(in the rows, 100 means zero)
Each named move below is a turn or a mirror, shown by a few rows before and after it. Which moves, in which order, take the first row of each later pair to the second? The first pair is answered.
C (before => after):
|  76 | 106 |  76 | 119 |  97 | 107 |  98 | 107 |  94 |  78 |  94 | 100 | 108 |  95 |  83 | => |  76 | 106 |  75 | 118 |  96 | 110 |  96 | 107 |  94 |  80 |  97 | 100 | 110 |  96 |  81 |
|  81 |  72 |  74 | 127 |  69 | 122 | 128 | 143 | 116 | 110 |  94 |  83 |  86 | 104 | 116 | => |  96 |  72 |  58 | 100 | 107 | 119 | 114 | 117 |  86 | 125 | 124 |  77 | 134 | 132 |  78 |
|  81 |  75 | 121 |  78 | 111 |  81 | 101 |  70 |  69 |  96 |  91 | 126 | 151 | 137 |  71 | => |  64 |  77 | 141 | 113 |  64 |  88 | 119 | 103 | 109 |  77 |  50 | 130 |  92 | 104 | 118 |
P (before => after):
| 101 | 133 |  88 | 110 |  85 | 107 | 103 | 114 |  93 |  66 |  95 | 110 |  62 |  97 | 102 | => |  86 | 115 |  82 | 118 |  73 | 103 | 113 | 105 |  90 |  70 |  73 |  91 | 105 | 118 |  77 |
|  97 |  92 | 113 |  95 | 106 |  93 | 109 |  99 |  87 | 101 |  80 | 114 | 101 | 111 |  83 | => | 102 |  91 | 116 |  91 | 108 |  96 | 113 | 104 |  85 | 105 |  86 | 119 |  88 | 105 |  97 |
|  99 |  84 | 115 |  82 | 115 |  88 |  90 |  88 | 104 | 130 |  75 | 101 | 138 |  92 | 104 | => | 111 |  93 | 122 |  74 | 123 |  94 |  90 |  98 | 105 | 132 |  92 | 116 | 104 |  79 | 126 |
J (before => after):
| 115 | 104 |  90 | 117 |  69 | 116 | 105 | 107 | 114 | 101 | 103 |  89 | 106 |  87 | 124 | => | 111 | 103 |  91 | 121 |  62 | 116 | 108 | 104 | 112 |  97 |  92 |  88 | 109 |  93 | 119 |
| 103 | 125 |  91 |  96 | 131 |  76 |  67 |  56 |  86 |  80 | 104 |  79 | 149 | 120 |  37 | => | 115 | 129 |  93 |  87 | 150 |  83 |  59 |  63 |  94 |  97 | 142 |  79 | 141 | 104 |  59 |
| 116 | 102 | 109 | 117 |  96 |  89 |  79 |  79 |  79 |  60 |  75 | 102 |  76 | 109 |  65 | => | 132 | 108 | 108 | 103 | 127 | 100 |  65 |  90 |  92 |  82 | 130 | 108 |  66 |  83 |  96 |
G (before => after):
|  94 | 152 | 123 | 103 |  99 |  64 |  82 |  92 |  97 |  65 |  65 |  95 |  74 |  81 |  75 | => | 100 | 137 |  90 | 112 |  80 |  87 | 110 | 109 |  69 |  49 |  66 |  98 |  54 | 102 |  88 |
|  85 |  90 | 102 |  95 |  99 |  89 |  76 |  77 | 102 | 102 | 117 |  81 | 121 | 109 |  84 | => |  83 |  85 |  99 | 103 |  84 |  93 |  86 |  76 |  95 |  94 |  98 |  84 | 117 | 119 |  79 |
| 111 | 101 | 131 | 101 | 104 |  99 | 108 |  74 |  84 |  81 |  86 |  99 | 114 | 139 |  77 | => | 120 |  95 | 111 | 102 | 104 | 115 | 118 |  86 |  73 |  79 | 104 | 100 | 104 | 147 |  90 |
|  93 |  78 | 107 | 115 |  86 |  84 | 133 |  97 | 102 | 117 |  68 |  87 |  99 | 102 | 111 | => | 102 |  73 |  88 | 113 |  91 |  97 | 139 | 108 |  92 | 119 |  96 |  85 |  92 | 103 | 124 |
Then:
(2 to 4 moves a pair)
| 103 | 111 |  79 | 115 |  95 | 107 | 104 | 112 | 101 |  77 | 104 | 103 |  73 |  99 | 118 | => | 111 | 115 |  75 | 102 | 117 | 106 |  88 | 101 |  97 |  91 | 133 |  98 |  96 | 101 | 107 |  J then G then C
|  88 | 102 | 132 |  86 | 101 |  92 | 113 | 103 |  77 | 103 |  95 | 140 |  58 |  87 | 111 | => |  86 | 102 | 108 | 102 |  86 | 103 | 122 | 114 |  73 |  86 |  92 | 133 |  51 |  92 | 110 |  C then P then C then G
| 106 | 104 |  90 | 105 |  76 | 117 | 113 | 105 |  91 |  76 |  91 |  89 |  93 | 110 |  84 | => | 102 | 113 | 111 |  97 |  93 |  96 |  92 |  85 | 105 |  86 |  87 |  86 | 114 | 102 |  67 |  C then J then G then J
| 120 |  98 | 112 | 110 | 105 | 115 | 118 | 119 | 113 | 122 | 112 | 119 |  79 |  84 | 141 | => | 110 |  97 | 122 |  99 | 113 |  89 | 104 |  78 |  89 | 119 |  74 | 111 | 139 | 117 |  73 |  G then J then C
|  98 |  90 | 134 |  83 |  93 | 105 |  97 | 126 | 103 | 118 | 107 | 103 | 107 |  87 | 130 | => | 102 |  97 | 145 |  72 | 100 |  96 |  93 | 114 |  85 | 108 |  95 | 116 |  98 |  96 | 112 |  J then C then P then G
| 123 |  89 |  68 |  81 | 110 | 107 | 103 |  71 |  56 | 100 |  96 |  82 | 127 | 121 |  56 | => | 109 |  88 |  68 | 118 |  60 | 123 | 128 | 113 |  89 |  80 |  72 |  82 |  57 |  91 | 115 |  C then G then J
|  96 |  88 |  68 | 117 |  77 | 118 | 123 | 124 | 108 |  98 | 116 |  75 |  80 |  95 | 122 | => |  86 |  94 |  81 | 104 |  95 |  86 | 100 |  80 |  98 | 101 |  91 |  67 | 139 | 116 |  64 |  C then G then J
|  97 | 108 | 178 |  80 | 104 |  79 |  99 |  85 | 116 | 135 |  70 | 121 |  84 |  73 | 119 | => | 105 | 102 | 164 |  82 |  94 |  95 | 116 | 104 | 108 | 133 |  80 | 129 |  60 |  76 | 136 |  G then J then G
| 103 | 112 | 120 | 108 | 103 |  88 |  89 | 112 | 136 | 123 | 146 |  94 |  90 |  46 | 138 | => | 134 | 100 | 119 |  69 | 124 |  95 | 111 | 102 |  67 | 129 | 151 | 133 |  81 |  92 | 116 |  J then P then C then P
|  75 |  99 |  94 | 134 |  68 | 115 |  97 |  92 | 137 |  88 | 111 |  80 | 110 |  98 |  85 | => |  81 | 111 | 112 | 127 |  80 | 112 |  91 |  96 | 144 |  91 | 121 |  95 |  81 |  80 | 102 |  P then P then G
| 103 | 102 |  81 | 128 |  86 | 113 | 101 | 109 | 119 | 113 | 129 |  78 |  90 |  87 | 130 | => | 101 |  91 | 100 | 103 | 103 |  95 |  96 |  83 | 105 | 140 | 111 |  80 | 146 | 110 |  92 |  G then G then P then C
|  84 | 102 | 103 |  85 | 106 | 132 | 115 | 124 |  66 | 113 | 133 |  96 |  99 | 101 | 115 | => |  69 | 120 | 122 |  97 |  91 | 110 | 112 | 107 |  60 |  78 |  81 | 102 |  86 | 111 |  85 |  J then P then G then J
| 103 | 101 | 120 |  95 | 112 |  94 |  84 | 100 | 131 | 116 | 117 |  98 | 106 |  71 | 120 | => | 102 | 100 | 121 |  87 | 122 |  87 |  82 |  86 | 118 | 120 | 109 |  98 | 126 |  87 |  97 |  G then J then C
|  89 |  85 | 127 |  74 |  93 |  81 | 106 |  92 | 103 | 129 |  77 | 108 | 122 | 114 | 100 | => | 104 |  88 | 106 |  67 |  97 |  94 | 117 | 100 |  72 | 113 |  87 | 122 |  97 | 134 |  96 |  P then J then G then C
| 102 | 117 | 118 | 112 |  90 | 103 |  84 | 104 | 123 |  92 | 105 |  94 | 103 |  56 |  98 | => | 100 | 103 |  96 | 122 |  66 | 113 | 107 | 114 |  96 |  73 |  81 |  96 | 101 |  86 |  84 |  C then J then C then G
|  99 |  93 | 119 |  75 | 111 |  98 |  89 |  91 | 103 | 113 |  95 | 117 | 116 | 115 |  73 | => |  99 | 106 | 129 |  83 | 102 | 100 |  90 | 106 | 117 | 103 |  90 | 126 |  76 |  94 | 102 |  P then P then C
|  99 | 115 | 118 | 109 |  85 |  92 |  93 | 103 | 103 |  88 |  79 | 104 |  64 |  95 |  96 | => | 117 | 118 | 107 |  90 | 122 |  93 |  75 |  93 | 101 | 110 | 128 | 100 |  86 |  94 |  95 |  G then G then G then C
|  88 |  94 | 104 |  94 |  98 |  88 |  92 |  82 |  91 |  82 |  85 |  84 | 115 | 128 |  63 | => |  77 |  82 | 128 | 101 |  91 |  89 |  92 |  94 | 127 | 107 |  79 |  78 | 120 |  96 |  92 |  C then J then G then P
| 109 | 112 |  83 | 120 |  62 | 109 | 119 | 103 |  66 |  53 |  95 | 102 |  52 | 103 | 107 | => |  94 | 118 | 103 | 116 |  72 |  80 | 100 |  70 |  68 |  57 |  65 |  94 |  94 | 114 |  64 |  J then G then C then J
|  91 |  64 |  73 |  97 |  81 | 106 | 117 | 115 |  96 | 130 | 116 |  96 | 110 | 109 |  92 | => |  90 |  68 | 104 |  87 |  87 |  96 | 107 | 113 | 110 | 148 | 112 | 105 | 105 |  91 | 103 |  P then G then P then P
|  93 | 124 | 154 | 120 |  81 |  77 |  81 | 104 | 137 | 104 |  30 |  88 | 107 |  87 |  86 | => | 148 | 110 |  85 |  80 | 139 | 126 |  85 | 123 |  86 | 135 | 165 |  96 | 105 | 106 | 115 |  G then J then C
| 116 |  89 | 114 |  79 | 109 |  85 |  88 |  83 |  68 | 121 |  92 | 124 | 147 | 115 |  94 | => | 106 | 102 | 106 | 114 |  65 | 100 | 107 | 115 |  85 |  80 |  68 | 132 |  75 |  96 | 133 |  C then P then G
| 102 |  83 |  97 |  94 | 128 | 116 | 111 |  97 | 124 | 128 | 113 |  81 | 136 |  94 |  97 | => | 116 |  88 | 108 |  84 | 130 | 122 | 121 | 111 | 117 | 125 | 122 | 104 |  90 |  86 | 119 |  C then J then C then P
